Rows swapped in pairs by one turn or mirror: which row each one swaps with:
bol: [ 23.6  -1.2   2.1  -8.9  -6.5   5.3 -38.0   3.8  -8.8   9.6   3.6   3.9
 -16.5   3.3   4.2  14.1 -20.9  -3.2   0.4  14.5   4.7]
Mabom: [ 16.0  22.8   4.2  15.2  -4.9 -10.2  10.4  18.2  -6.1 -17.3 -18.8  16.9
 -15.7   6.6   4.3  13.4  -9.1  -6.1   1.7   6.7  18.4]
vafe: [ 10.0 -19.7  27.4  11.8  12.8  -6.5  -2.8 -12.8  18.5 -16.6   0.4 -11.8
   3.4  -4.3  -5.1  -6.4  -5.9  -8.3 -21.6 -16.1 -13.7]
bup: [ 10.4  10.5  19.9  -1.9   3.8  10.3  14.4   8.6 -30.1   8.3  12.1 -12.8
   2.8  16.4  -2.6 -11.2  -9.3  20.7  15.0  10.9  -2.3]
Kiren: [-12.1   4.8  -1.4 -13.8   8.2 -15.3  -2.0  18.9 -13.8  -1.6 -17.1  17.2
 -28.7   3.2  15.3  -7.3   0.7 -20.7  -3.7 -11.3   7.3]
Leb: [ -7.0  -8.4   6.8  17.9 -12.2 -29.5 -15.0  -3.5 -12.1  23.0   4.5  -8.8
  -1.5   0.9  -0.1   8.1  23.7 -12.5  -0.7  31.2  -7.2]
zef: [ -0.1  19.2   5.9   1.8  -3.3 -18.5   3.6  14.5 -15.1 -10.3 -18.9  17.9
 -25.3   6.1  13.2  -5.6   3.6 -18.2  12.0   4.0  15.6]
kupo: [ -9.5  10.9  21.1  20.9 -29.5  -7.8  -3.2   1.3  -6.2  22.9  -7.4   4.8
   6.4  15.9   0.6  23.5 -12.1  -2.3  14.5  18.7  10.3]
sakos: [-27.1   9.2   7.5  -2.2  16.4   8.9  -3.1 -20.4  20.8   6.0 -12.7   9.6
  12.1   9.2   7.5   4.1  -0.8 -15.0   0.9 -20.2   1.8]
bure: [ -4.8  -2.7  11.7   1.6   4.1  -1.6 -22.2  11.6  -6.4  -9.9   9.0   7.6
   6.0 -16.9  -2.8 -39.2   1.2 -12.0  -0.9  -1.4  27.6]
Bifad: [ 19.0  26.7   8.5  23.9   0.9   2.3  11.6  12.8  -4.6 -11.5  -5.9  24.5
 -10.5   3.7  -0.8  11.6  -1.3  -0.8  -0.9  -1.6  12.2]
Pobag: [ 12.1  -1.3  35.3  31.9 -11.6  -8.2  11.2   4.1 -22.3  11.0  15.1  -5.9
   7.7  11.1  -3.0  -6.8  -4.1  16.9  -9.4   4.9  -4.9]
Meniv: [  3.9  -6.6 -11.1   2.9  -5.8  22.2  -6.7  -4.3   4.4  12.9   7.2  14.0
   9.0  -5.4   9.2 -23.9  -4.0  10.3  22.2 -22.7  -1.1]
Nogo: [-12.5   9.0  25.8  19.6 -25.6  -4.1 -11.8   0.8 -10.3  22.1  -8.0   1.9
   8.3  16.3   4.8  21.3  -9.8  -6.6  15.0  18.0  14.3]
tok: [-14.0 -12.6  -8.9  11.9 -23.1  15.7  23.6  32.6   4.6   3.9  -7.1   7.5
 -12.6   5.9   5.7  14.7 -12.7   1.8  15.4   5.0   5.3]
gafoz: [-18.3   1.8   0.2   7.0 -13.0   4.9  15.7  25.1  -0.9   7.2 -17.8   3.2
   3.3  -6.3   4.1 -10.9 -30.1 -11.4  -7.8 -27.1   0.7]
kuge: [  8.2 -16.8  24.1   7.6  18.9  -9.2  -7.5 -10.2  14.2 -13.9  -2.4  -7.7
  -4.6  -9.5  -8.7  -7.6  -3.7 -18.3 -31.2  -7.6 -10.0]
rus: [  0.3 -16.7  -2.5 -17.4  -0.8  -7.3 -14.9  -6.0  -4.0  24.4   4.8 -21.5
   6.0  -6.7  12.1  21.4 -15.0 -15.7  -7.0   1.5 -25.3]
Kopug: [ -1.2 -44.2  26.0  11.8  -6.4  -7.8 -20.3  11.8  -0.6  -0.4   3.7  -6.5
   1.4   8.4  -1.2   4.2   1.7  -7.2   4.0  27.4  10.0]
dedo: [-23.5 -10.6 -11.3  14.4 -16.4  21.9  16.9  30.9  10.7   4.7  -7.3   4.1
  -7.0  -6.8  -2.8   4.8 -18.8  -9.5   1.5  -9.6  -3.6]
gezup: [-10.9  -6.4  -5.9  -5.0   4.1  -5.6 -10.3 -19.8  -6.4  21.8   8.9 -19.1
   6.9  -8.4  15.1  17.8  -9.8 -13.5  -9.0  -7.4 -29.6]
nabun: [-24.1  -5.6  -6.3   2.6 -15.4  24.0  20.6  25.6   7.3   5.3 -12.2  -1.5
  -6.9   1.2   2.7  11.1 -28.2  -7.8  -0.5  -9.5  -4.4]
foneg: [-25.7  -0.7  14.5   0.5   9.7   5.8 -12.0 -22.0  20.3   4.7 -19.0   3.2
  14.7   7.0   4.1   5.3 -10.8 -21.5   2.4 -17.5  -7.4]
tal: [ -6.6  -5.0  10.1   5.9 -17.0   0.2   3.3  20.3  -3.2   3.8  -8.7   1.6
   6.8 -17.3   8.9  -1.6 -35.0 -19.9  -8.3 -31.2  -1.8]
kemor: [ -8.7 -11.7   7.5  19.8 -18.4 -33.0 -13.4  -0.7 -12.4  14.3   3.2  -9.7
  -1.4  -2.3  -3.0  14.2  16.8 -18.8  -8.9  26.9  -3.5]
tada: [ -1.3  -0.8   9.0   6.1   7.0  -9.5 -23.9  14.5 -12.3 -10.5  10.4   5.3
   0.1 -10.9  -3.0 -38.2   1.6  -5.2  -1.8  -0.9  28.7]
butu: [  3.3  -5.8  -2.4  -3.7   0.8  30.1   3.9  18.7  -7.1 -13.1  16.1  -6.4
  10.8   1.4  -9.7   9.2 -27.0  16.6  -4.3  12.8  11.2]
Gizez: [ 14.3   0.7  25.9   1.9   3.9   3.2  21.0   4.0 -17.8   1.9  17.2 -17.7
   1.0  16.4  -4.9  -3.0   0.7  22.2   8.6  18.5  -7.4]
zonu: [-20.0 -17.9  15.6  -3.4  31.6  10.4   5.6  -1.0  -4.6   9.4  19.5   6.3
   6.3  17.2  10.7 -17.1  10.3  13.6  -9.6  -2.5   0.7]
lunep: [ -9.2 -10.1   3.8  20.7 -17.3 -32.8 -11.9   1.7 -17.5  18.6   5.3  -5.6
  -1.4  -3.1  -0.3  12.0  11.9 -16.6  -9.3  27.6  -6.1]
Lesor: [-24.4 -15.1 -12.0   1.2  15.3  -5.1  13.9 -16.0  10.8  15.1  15.0 -10.4
  13.4  -1.2   8.2   9.2  10.4  -1.3  -7.4  -1.3 -23.7]
vuk: [  0.7 -17.3  -4.0   0.6   5.0  26.0  -2.0  14.2 -12.7 -18.7  15.9  -9.9
  17.7  -1.6  -6.0   8.0 -25.0  14.2  -5.7   8.8  10.7]
des: [ -7.0 -14.2 -10.5  -3.7 -10.4  21.3  -0.8  -3.0   3.8   5.6   4.8  13.1
   9.4   1.1   5.3 -13.4 -16.4  10.5  26.9 -27.7  -1.9]
Keson: [  1.1  -8.0  -1.4  -0.9   4.1  34.3   5.6  14.8  -4.9 -15.0  18.0  -6.5
  15.4   2.7 -12.8   1.1 -21.6  17.3  -3.0   8.5  11.0]
gurum: [ -2.4 -15.1  29.3  24.2 -18.1 -11.5   6.5  11.3  -9.0  11.8  15.0 -10.8
  12.1 -11.9   7.7 -14.9 -28.9  -5.3 -13.8 -13.9  -1.9]
sapim: [  2.4 -10.7  -1.2  -4.6   4.3  26.7   1.7  13.2 -15.1 -17.2  15.2  -5.0
  16.9  -0.5  -7.2  13.4 -24.3  12.9  -6.0  16.4  13.8]
Miva: [  1.0  -2.1   9.4  -5.4   1.9  -8.6 -20.7  13.7 -10.0 -12.3   4.2   4.5
   2.2 -13.2   0.1 -41.2  -2.1 -11.7   3.4  -4.2  24.9]
vir: [  3.4 -20.1  21.6 -12.1   3.0  -3.8  -8.3   8.6  17.6  -1.3  -4.7 -26.0
  -7.1  -9.1 -15.4 -28.2  -3.3 -15.7   6.3  -3.5  -7.6]
nugas: [  4.1   9.6  -1.6  34.6 -12.2  -9.5  -8.4 -11.8   3.6  21.6   8.4   0.3
  -1.0  -3.6  -1.6   1.2  27.7  -3.0  16.6  17.6 -11.0]
Rosu: [  6.2  -6.0  28.8  30.6 -12.7  -3.1  20.8   4.2 -24.4   8.1  18.4  -4.5
  15.0   4.5   0.8  -8.8  -6.9  16.7  -3.0   9.7  -5.0]
Fim: [ 16.0   7.2   4.3  -5.6  -8.7  -1.2 -36.0   5.9  -9.6   7.0   6.4  12.8
 -27.7  10.7  -6.4   7.5 -14.7  -5.6   2.7  10.4  13.9]
pazof: [-24.4   9.0   7.8  -6.7  15.5  -1.8  -1.8 -21.0  20.3   8.2 -17.2  10.1
   7.2   6.9   4.7   3.8  -4.4 -16.3  -3.4 -23.9  -1.3]
Nez: [-12.8  19.1  25.6  23.0 -15.1  -4.4  -8.4  -5.5  -8.3  21.9  -0.9   8.4
   7.9  23.5   5.2  13.2  -7.5   1.0  14.8  22.3   8.9]
vunom: [-24.3 -11.0 -17.5  10.3  13.3  -4.5  20.0 -15.1  11.8   6.8  10.9  -1.5
  12.1  -2.8   3.7   5.9  16.4  -1.3 -10.5  -3.8 -20.1]
Lizoz: [  7.6   2.9  -6.7  18.0 -10.7   5.4   0.4 -16.3  10.2  21.4   9.2   2.1
  -1.0  -0.9   1.6 -13.4  25.7   8.9  26.0   5.1 -13.3]
serin: [  4.0  -4.0  13.1  -5.1   1.5 -10.3 -24.6  11.2 -14.0 -15.0   7.2   0.4
   1.7 -10.2  -0.8 -36.0  -8.6 -11.4   1.6   2.9  26.3]
venir: [-15.8  -5.4  13.5   2.7 -35.8 -13.4 -13.0  11.4  -6.8  15.6 -14.8   1.8
  -8.5   6.1   1.8  11.6 -26.1 -18.4  20.7   7.7   8.4]
pofim: [ 14.0   7.0  22.2  -6.6   6.6   5.4  17.9   7.7 -17.7   5.0  14.7 -19.1
  -3.5  14.8  -4.8  -6.9  -2.2  21.1  14.7  17.7  -7.2]
Zev: [  5.3 -15.8  20.2  -5.9   4.4   0.0 -16.3   8.6  26.7  -8.7  -4.4 -23.2
  -8.8 -11.3 -11.8 -21.5  -9.1 -18.5   4.7  -0.1  -0.8]
mifog: [-19.9  19.2  -6.6  -5.0  14.5  13.0   8.3  -8.1  11.8   3.8 -10.6  23.0
  -9.3  15.7  -2.4   4.1   1.3   1.4   8.9 -16.1   0.1]
Fadov: [-13.2 -10.4   3.9  20.5 -16.8 -34.2 -13.9   8.0 -17.1  10.1   3.3  -9.1
  -1.3  -5.1  -0.3  14.2  11.2 -13.1 -13.0  28.3   0.3]
Zerab: [ -0.7  16.8   0.2  -0.2   5.0 -20.1   4.4  15.9 -27.8 -10.7 -11.3  19.7
 -24.1   4.0  15.4   2.9  -2.8 -16.6   6.1   1.2  10.4]
neku: [  0.1 -22.6  27.8  -6.4   5.0  -8.7  -8.6   6.2  17.7   0.4  -2.8 -24.9
  -7.0  -8.2 -13.6 -27.0  -1.6 -15.8  -6.0  -5.4 -10.3]
vuman: [  3.0  -6.3   0.7 -15.3  -5.1  -4.3 -23.6 -14.5  -6.2  24.3   7.4 -20.3
 -10.4  -3.5   9.6  15.1 -12.6 -10.8  -7.7   4.4 -24.1]
zezul: [-16.4 -13.5 -12.0  10.3  -9.8  23.3  24.0  24.7   5.9   2.4 -10.8   9.6
 -12.5  10.0  -0.3  16.8  -4.7   4.8   8.0   4.5   4.3]
dinu: [-30.3  -9.2 -14.8  18.0  11.6  -0.8  19.1 -10.2   8.2   1.6  14.2   4.2
  14.4  -4.0   4.6  -5.8  23.5  -1.1 -10.6  -3.1  -6.2]
Temik: [-30.3  -7.4 -16.4  12.8  15.1  -5.2  20.5  -8.5   9.5   2.0  11.8  -3.8
  15.0  -5.2   6.8   3.1  16.8   5.7 -13.8  -7.7 -13.5]
bep: [-14.3  -2.0   3.9  -9.9   1.6 -22.4  -2.6  17.1 -17.2   5.2 -15.7  13.4
 -28.6   3.2  18.9 -11.3  -3.7 -21.6   0.4  -4.6  13.6]
Nikab: [-28.7  -7.9 -12.4   9.6  11.7  -5.3  23.3 -16.5   6.9   9.0  15.5  -4.3
  12.8  -0.1   5.2   3.9  14.0   0.9 -11.1  -7.5 -17.9]
Rakir: [ 26.8   3.4  17.0  20.8  17.3   3.9   7.9  -7.8  -0.2 -21.7  -3.8   8.5
   0.8   4.0 -13.1   6.5   9.4  -0.8 -18.4  -1.6  -0.6]
mabe: [-15.5 -13.4   5.0  15.0 -13.3 -26.6 -14.4   3.4 -22.6   6.9   7.0 -10.2
   0.7  -0.2   5.1  22.2   1.9 -17.7 -18.2  28.9   1.4]
bisi: [  9.0   9.8  -1.0  20.8  -4.2  -3.7  -1.7  -4.7   8.4  24.3  10.0   7.1
   2.8   0.6   2.5 -13.0  33.7   3.2  19.7  10.5  -6.6]

Zerab is swapped with dedo
Lizoz is swapped with vuman
dinu is swapped with mabe
gezup is swapped with nugas
Miva is swapped with butu
Nez is swapped with foneg
Bifad is swapped with tal
bup is swapped with Zev
Gizez is swapped with neku
Rakir is swapped with gurum
zezul is swapped with bep
vir is swapped with pofim
des is swapped with Fim
venir is swapped with mifog

